Each row is where one point has got to under a steady rotation. How many ticks took it there?
The counts run from 0 to 118.
[  3 -21 -25 -11   0  29 -44   4   2 -12  11   1  -5   9 -11  -7   2  45
  16  -5   4  24 -20  28   6 -20  -1  12  -1  13 -39 -26  18  25  -1  30
 -11   5   9  31 -43   0  -6  -4 -31   9  53   2   5   3 -17  -7  17 -54
  35  58 -21 -12  16  21 -53  22 -29 -24 -56 -23  15] => 41
[ 51 -32  16 -23 -37  -8 -17 -24  21 -21  19  12   1 -27  38   4  -8 -20
  18 -17  12  22 -22  23   6   6 -31  -6 -38  -3  -9  -7  21  20  -9 -22
  18  19  32 -11 -49 -50  21 -24 -34 -17  45  46 -34  -1  -6 -23  37 -26
  16  28 -41 -10  10 -49  15 -15  -4 -13   2 -21  -7] => 58
[ -6 -40   7 -21  32  14 -50  -8  18   0  13  26 -21   1 -14  11 -18 -10
  -9 -36  -5 -13  -8 -28 -10 -45  -1 -44   4   0  32   3  -9  12  49  -7
  39  -4  10  26 -12 -15  47 -35   6  15  19 -23  13 -39 -31 -44  -6 -13
 -20  -1  -5   5  -4 -45 -43   0  15 -30 -23  18  26] => 96
[ 19 -23   0  -1  24  17  -3 -29  20   1  32  16  32   8 -32 -10  19  13
  36 -14 -20  14 -20  26  49  17  15   8  -3  -2 -17  -7  28  11   2   1
  17  28  -5  40 -43 -38   5   3 -20 -21   4  29  36  11 -33 -24  40 -35
  46  60 -41  -4  15  25 -32   7  -4  10 -21  -6  47] => 28
[-54 -26  -8 -39  14  11 -49   7  15 -16  60  -1 -18   8 -11  40   5  17
  -5 -14   7 -11 -26 -41  11 -14   6 -32   2   1  -2 -15   8  40   0 -13
  38  -3  19   5 -23  14  -3 -13  12  25  -9  10   1   2  -5 -35  -5 -60
 -11  -3 -23  38  10 -11 -41  -3  25 -30 -12 -20  63] => 118
[-17 -23 -23 -40  22  11 -45   3  11  -9  28   7 -50 -24  22  34  -6 -26
  12 -21  38  13 -16 -17  -4 -52 -29  -4 -21  13 -14 -33  17  22 -13   1
   2  16   7 -37 -17 -13  35 -11 -12  -3 -10  32   3 -14   6 -17  26 -59
 -11  17 -25 -10  31  -9 -15   8 -37 -30 -33   4   6] => 53
[ -8 -32  -4 -32  34  22 -51   6  11  10  14  22  -5  -6  -6  25  10 -30
  -9 -11   6  26 -16 -17  15 -33  31 -35 -10  -7  11  39  18  -2  19   6
  17  -5  -7  33  -1 -22  20 -23  -4 -30   7  12   2  -7 -10 -56  45  -6
  -7  -2 -64 -13   7  -7 -70 -15   5  -8  -6  30  36] => 30
[ 11 -20  -1   0  38  20 -11 -19  39  23  20  25  -1  -9 -28  -8 -14  -6
 -15 -21   4   2  -3   1  12 -35  16 -40   6  -5   2   7  -1   2  42   1
  22  -2  15  25 -34   8  47 -36 -28  -5  21  -6  53 -39 -40 -40 -19 -26
   7  29  -2  -7  31 -31 -51  -8  13 -25 -21   5  39] => 95
[ -6   2  -6 -21  43  18 -19 -18  15   1  54  26 -17 -22   5  13  11 -31
 -28   3   1  -2 -22   9   4 -18 -25 -16   5  -4  48   1   1  18  -1   8
 -19  35 -14   2 -26   6  29 -24 -33  17   9   8  18 -25 -30 -49 -26 -20
  -1  47  -7   3  36  -4 -52  -2  -6 -24 -21  31  12] => 9
[ 28  -7   6 -38  43  40 -28 -30  12 -18  15  34 -15 -21 -35  15  -2  -3
  -9 -16  -3  40  -6  27  43   0  -7   3 -48 -21  15  -3  -6  14  12 -35
   0  20  18  11 -42  -2  20  -3 -33  17  -4 -14  12 -11   3 -40   2   1
 -29  41 -46  17   7  -7 -53 -17  22 -18   9  -5  36] => 23
[ 30 -45   6 -24 -31  15 -23 -11  11  11  42 -12   3 -25  17  -8  15   2
  16 -25   4   3 -15   6  41   2  -9 -12 -21  29 -27 -13  20  13 -24 -11
  21  15  40 -21 -76 -22  39 -43 -37 -29  21  24  15 -17  -7 -35  24 -40
   9  31  -9   1  26 -32  25 -14   2   9   0 -43   7] => 59
[-19 -16  17 -18  40   6 -45 -10  19 -20  46   3 -30 -23   6  26  -7  -2
 -24  12 -10  28  13 -18  23   4  12 -25   6  -5  44  11  29  53  16 -15
  20  19 -18  -6 -15 -30  20  -9 -10  26  20   3 -33 -37  -5 -54  15 -28
 -25  16 -33  36  -2 -12 -29  -1  10 -39   6   0  34] => 110
[  4 -11   4 -20  14  -1 -12  -6  41  12  40  22  32 -11 -47 -17 -12  11
  12  -8   7  31 -36  40  44  19  14 -15 -13  -2  -8   6   7  27  13 -13
  49  13  40   9 -35  -4  46 -44 -51   3 -25  23  14 -32 -12 -25  13  -9
  10  26 -20  37   7  -1 -43  14  -3 -19  13   2  40] => 15
[ 12 -24  -2 -21   8  24 -41  -8 -36  -5  15   4  -1 -10  -7  12  31 -40
   1 -12  15  -3 -40   9  -9 -35 -37 -19 -14  23 -30  20  -8   8 -12  18
 -25  -8 -15 -19 -74 -23  19  -6  13  -6  15  -1  23   3  12 -15  13 -30
 -16  62 -35 -13   5 -26 -34  -2 -31 -14 -12  16 -45] => 62
[ -2 -42 -19 -24 -16  18 -54   2 -11   9  29  10  12 -22   2   4  32 -30
  -3 -20  16 -13 -27 -12  -4 -53  -7 -34  -2  29 -20   8   4  20  -6  37
  15  -7  -7 -37 -51 -18  31 -38  22 -19 -11  15   1   1   6 -18  23 -31
 -19  27 -17  11  -5 -14 -20  17 -29 -13 -16  22 -18] => 61
[ 52  -9  -9   6  25  23 -21  -2  19   2  17  29  15  -3  21 -20   7  -2
 -13  11 -10  22 -31  30  29 -22  -3 -13 -25  13   9 -17 -28  -6  -3   7
  27  26  31  22 -47   8  49 -53 -45 -12  11   0  20 -33 -28 -35   5 -16
   9  65   6  29  33 -25 -13  12   3   8 -14  -3 -13] => 81
[-18 -28   7 -40  45  31 -40  16 -11 -18  35  21 -39 -17   5  41  14 -47
   0 -23   7  17 -30 -19  14 -15  -8 -24 -16 -14  23   3   8  10  10 -34
   0  25  -7  20 -26  -8   7  -1 -26  -9  27 -13  13 -19  14 -45  40 -35
  -5  23 -55 -28   4 -27 -58 -25  14  -2  -4   3  -3] => 31
[-36 -20  12   4  24 -24 -23 -25  -6 -20  57  38   9  17 -14   1  -3   0
  29 -12  -8 -20 -33  -8  -4  -7 -23 -20  -9   2   4 -15  15  40  47  -3
  41  32 -14  13  14 -31   7 -10  40  27   9 -11 -34 -22 -40 -29  17 -20
 -19  14 -10  27 -12 -47 -23   8 -11 -36 -19   6  37] => 12
[ -1 -16 -11  -7  19 -15  -3 -19   9   4  47  65  13 -22 -23  -4 -18 -15
  17 -52   5  13 -32  -1   1 -29  -1 -17  24  12 -26   7  16  14  30  24
  31   7 -25 -17   6 -43  14 -31  36 -16   0  18  -5 -13 -64 -11  31 -49
  24  34  -8  34 -26 -27 -27  33 -25  -8  -3  33  17] => 92
[ 40 -22  21 -10  21  11  -3 -18 -10 -24   8  14  20 -31  17  -3   6  14
  -6   2   0  37   1  36  25   0 -11  13 -60  20   5   1  25  23  -4  10
  -1  19   1  21 -55 -18  -1   2 -42  16   7  -2 -19   5 -25 -42  46 -27
  36  29 -42  -9  30   2 -39  -7  16  -6   8  31  42] => 36
[ 44 -28   4  -6 -22  13 -36 -24  17   1  40  37 -29   4  -3  19 -10   0
  33 -11  26  -3 -16  -6  -1 -27  -4  -1  38  11 -30  19  -4   8  -4   3
  36  -7   5 -18 -20 -19  29 -25  35  -9  45  18 -51   1 -10 -28   0 -20
 -19   9 -58   6  -3 -37  -3 -35  -1 -32 -28  -3  43] => 65
[-28 -12   6 -12  45   9 -29 -32  13 -25  38  21  12  30  -7 -10 -13  16
  10 -10  -6 -29 -36   8  15 -30 -15 -28 -13 -14   8 -18   1  21  45 -15
  33   5  18  25 -33   8  26 -32  15  15   6 -38   7 -40 -31 -18 -18 -18
 -25  40 -13   3 -17 -43 -30  -7 -11 -37 -24   4  33] => 11
[-10   0 -32   3  40  14 -35 -21 -33 -21  35  40  -3 -16  10   6 -11 -24
  -9 -34   7   7 -38 -19  -6 -33 -11 -13 -25  24 -35  -9   8  13  32  -3
 -14  18 -17  11  25 -20  14 -17  12 -27  34  10 -22  -7 -20 -13  20 -34
  -7  67 -22  38 -13 -33 -24  30 -38 -26 -41  12 -22] => 84
[-39 -23   5 -20  23   9 -57  -9  -7   3  43  12  14 -13   3  30  26 -36
 -44   4 -20   5  -9 -25   9 -21   1 -53 -23  -4  39  15  -2  24  19   6
  10  16  -8  24 -31 -47  -3 -19 -25   9   7  27  -8 -23 -36 -43   3 -21
  11  20 -26  39  -5 -25 -39  31   8 -26  14   7 -10] => 17
[ 39 -18  -7 -15  -4  -4 -13  -3  -9   3  31  47 -40 -40 -18  -9 -24 -34
  25 -10  26  29 -42  12   8  12 -20   5  20   7 -16  -1   2  -2  22 -29
 -13  25 -12  -5   6 -32  31 -37 -11  11  49   6 -35 -14   0 -60   0 -29
 -17  40 -26   6  12 -35 -47  -4 -12 -25 -33  20  -5] => 0
[ 14 -21  -2 -20  -7  16 -26 -16  -7 -30  23  -2 -29 -35  22  10   5  -3
  -2   6   2  13  10  -6  10 -13  -4  -3 -48  13  21  -3  35  28   8  -1
 -10  -3  13   9  24 -20  -7 -18 -14   3  40  12 -41  16  -4 -39  43 -25
 -16  28 -53  -9  31 -23 -30 -33   1 -43 -13   6  23] => 44
[ 44   3   2  -7  29   3  13 -20  23  23  35  34   2 -23 -35  -9  -2 -24
 -15 -21  14  27 -17  19  21  -5   3  -9   6  10   3   2  22 -17  17   1
  -2  14   1   9 -26  -2  28 -20 -35 -12  19  12  49  -6 -40 -48 -11 -42
  31  56  -6  10  35 -12 -61   8   7  -5 -16  18  12] => 94
[ 54 -23   8 -13 -19  31 -26 -13   6  -6  40  46 -48 -20  19   3   4 -13
  35   9  32   5  -8  -7   7 -19 -43 -11  10  19   6  -7  -7  16  -6   1
  17  39  -9 -35 -28 -26  27 -34   4   8   6  25 -43  -3   4 -44  14 -12
 -31  26 -40  17  28 -21   1 -26  -1 -21 -14   4  25] => 66
[ 35  -9 -14  -6  18  24 -58  11  27 -20  17  42 -25 -43 -26   1 -17 -24
  -7 -14 -29  20 -10 -10 -17 -50  -8 -34 -30   6  46  20 -14  -4  24  17
  11   5   3   8  -3 -11  25 -55 -17  11  -2  28 -27 -14 -33 -32   7   9
 -10  36 -14  55  20 -32 -35  -4  -8 -37   3  15  12] => 88
[-36 -37  -5   9  19  -7 -17  -7  30 -25  52   6  41  35 -22 -24  22  21
  32   1 -29 -17 -37  21  39   9   2 -10  18  -4  -1 -11  27  43 -15  42
  41  20  -7  17 -51 -20  -6 -11 -10   5 -12   4  11 -12 -43 -15  37 -29
  30  38 -14  10  -5   3 -37  20 -20  -2  -5  -4  36] => 113
[ 23 -29  15 -26   7 -10 -16 -34  30   1  49 -17  -8  10  33  10  12   1
   7 -21   3 -12 -15   4  21 -20   4   6   7   7  13  -1  36   2 -13  -6
  45 -28  53 -14 -20  -5  10 -22  19 -13  35   9  22  -9 -40 -27  47 -47
   8  25 -44 -30  21 -53 -11 -35  10 -11 -14  -8  34] => 51
[-15 -36   6 -17   8   9   2 -26  -9 -34  23  41  -7 -33 -19  -2 -13 -10
  30 -39 -19  10 -25  -7   9  -7 -51 -17 -36  23 -16 -45  26  27  34 -29
 -12  49 -33   8 -28 -43   8  12  -6  25  23 -16 -15 -29 -25 -24  -8 -51
  10  46  13  -6  15  -1 -23  21 -14 -34 -25 -13  16] => 98
[ -1 -23  10   2   8  11 -27  -6 -16 -46  42  31  14 -22  -5 -37   3 -27
   8   0 -44 -12 -24   3   2 -22 -32 -34 -34  12  34  13  -1  44   5  10
  -6  18 -34   6 -15 -34  15 -25  10  15  25 -25 -35 -23 -24 -31  28  -7
 -15  54  -2  16 -32 -31 -18   1 -16  -8  -1  33 -16] => 4
[-14 -49  20   0  35  42 -59 -17   7 -27  26  11 -12   7 -17  40  -8   9
  -9 -10 -28  10  10 -32  18 -17  20 -41   1  -2   0  -3   9  42  36 -15
  32  22 -11  11 -48 -20  -8  -3  35  14  17 -11 -14 -22 -24 -19  29 -40
 -20   6 -28  46 -28  -7  -8  16   8 -22   8 -26  44] => 25
[ 31 -21 -12   4  -4  14 -11  17  29  15  51  23  -9  14  12 -14  12  12
  33  -1  -5 -14 -47   6  13 -19   9 -32  33   9 -13   9 -18 -24 -13   6
  35  13  18   9 -24  24  38 -71 -30 -30  16  21 -13 -26 -15 -49  -4 -37
   3  32 -21   0  29 -22  -2 -25 -10   0 -31  -5  31] => 73
[ 37   3  -6 -16  24 -11   5  -8   3  16  47  64  -1 -36 -34  -3  -2 -49
  10 -31  29  37 -40  19   9  -4 -23   3   6   7  -7  -2  19 -14  22   4
  -2  20 -19  -5  -7 -32  23 -15 -12  -9   6  22  24  -7 -40 -31  17 -26
  30  32 -19  12   1 -19 -61  28 -19   7  -5  47  -7] => 93
[ 10 -10 -20 -20  -2 -16 -12 -13  45  11  65  41  23 -15 -18 -18 -18   2
  12 -30   2   8 -35  20  32   5  23  -5  57   3  -6  27   9   8   7   7
  27 -12   8 -19   4 -13  28 -47  12 -12  14   8 -10 -32 -45 -45  18 -35
  10  33 -26  24 -18 -26 -46  11 -16  -5 -20  31  31] => 7
[ 35 -12   8  21  20  10  -2 -15 -11 -17  50   4   5   0  26   1  -5 -39
   6   7   7  12 -45   2 -23  20  -7 -13  23   0 -38  38  27  22   1 -33
 -25  22 -40  -4 -34 -22   5 -20 -16 -32  52  40 -39 -16 -12 -36  28 -47
  32  53 -48   5  -3 -18  -7   2 -18  -7 -14  15   0] => 71
[  7 -39  15  -9  20  34  -7 -11  15 -23   9  -6  43 -25  32   4   3  36
 -21  -7   4  43  22  29  44 -18  31 -10 -33  21 -13   5  32  15  -3 -22
  27  -4  35  14 -49   8  14 -15 -36 -15   5 -25  -7 -14 -17 -50  42 -34
  24  24 -35 -11  13  -1 -26  -9  21  -7   4   7  40] => 37
[ 14 -41   5   6 -15   1 -49  -8  -9 -19  24 -10 -12   3 -12 -12  18   5
  24  17  -9   2 -15  14   6 -12   2  -1 -23   8   5  -2  28  21   9  33
  26 -15  27  15  13 -22   1 -14  11   9  42   7 -20  18 -17 -37  57 -13
 -19  15 -57  -5  18 -45 -64 -25 -16 -47 -25   9  38] => 43
[-10 -29  -9 -31  15  28 -34 -18  19  -4  28  21  17 -29  11   8 -13  -3
 -33 -25 -21  20  -2   0  40 -18  20 -31  -5   1  17  19  11  16   5 -21
 -14   5 -13  26 -53  -7  32 -31 -53 -17  41 -28   7 -52 -27 -43 -21 -30
  13  51 -14   5 -10 -18 -23   1  16  -9  -1 -26   1] => 103
[  4 -27 -12   6  27  31 -17 -22  26  18  18  11  35   3 -16 -11  32   3
  15 -22  -4   1  -7   4  28 -12  52 -23   3  -1  -8  26  32   8  12  17
  27 -16   4  32 -17  -8  20 -21  -8 -35   0  16  36   8 -16 -41  49 -25
  26  37 -52 -15  16  31 -51 -12   1 -21  -1  16  55] => 29
[-17 -31  -1 -15  21  31 -47  -5   4 -33  18  45  -2   0   5  30 -12  -1
  14 -19 -24  23  -9 -24   6 -17  -5 -19  -3 -11   1 -14  14  35  23  16
  26  41 -39   7 -44 -59 -12   0  20   7  27  20 -38 -12 -26  -6  44 -23
  11  18 -28  31 -33  14  -9  27 -17 -15   2 -14   1] => 26
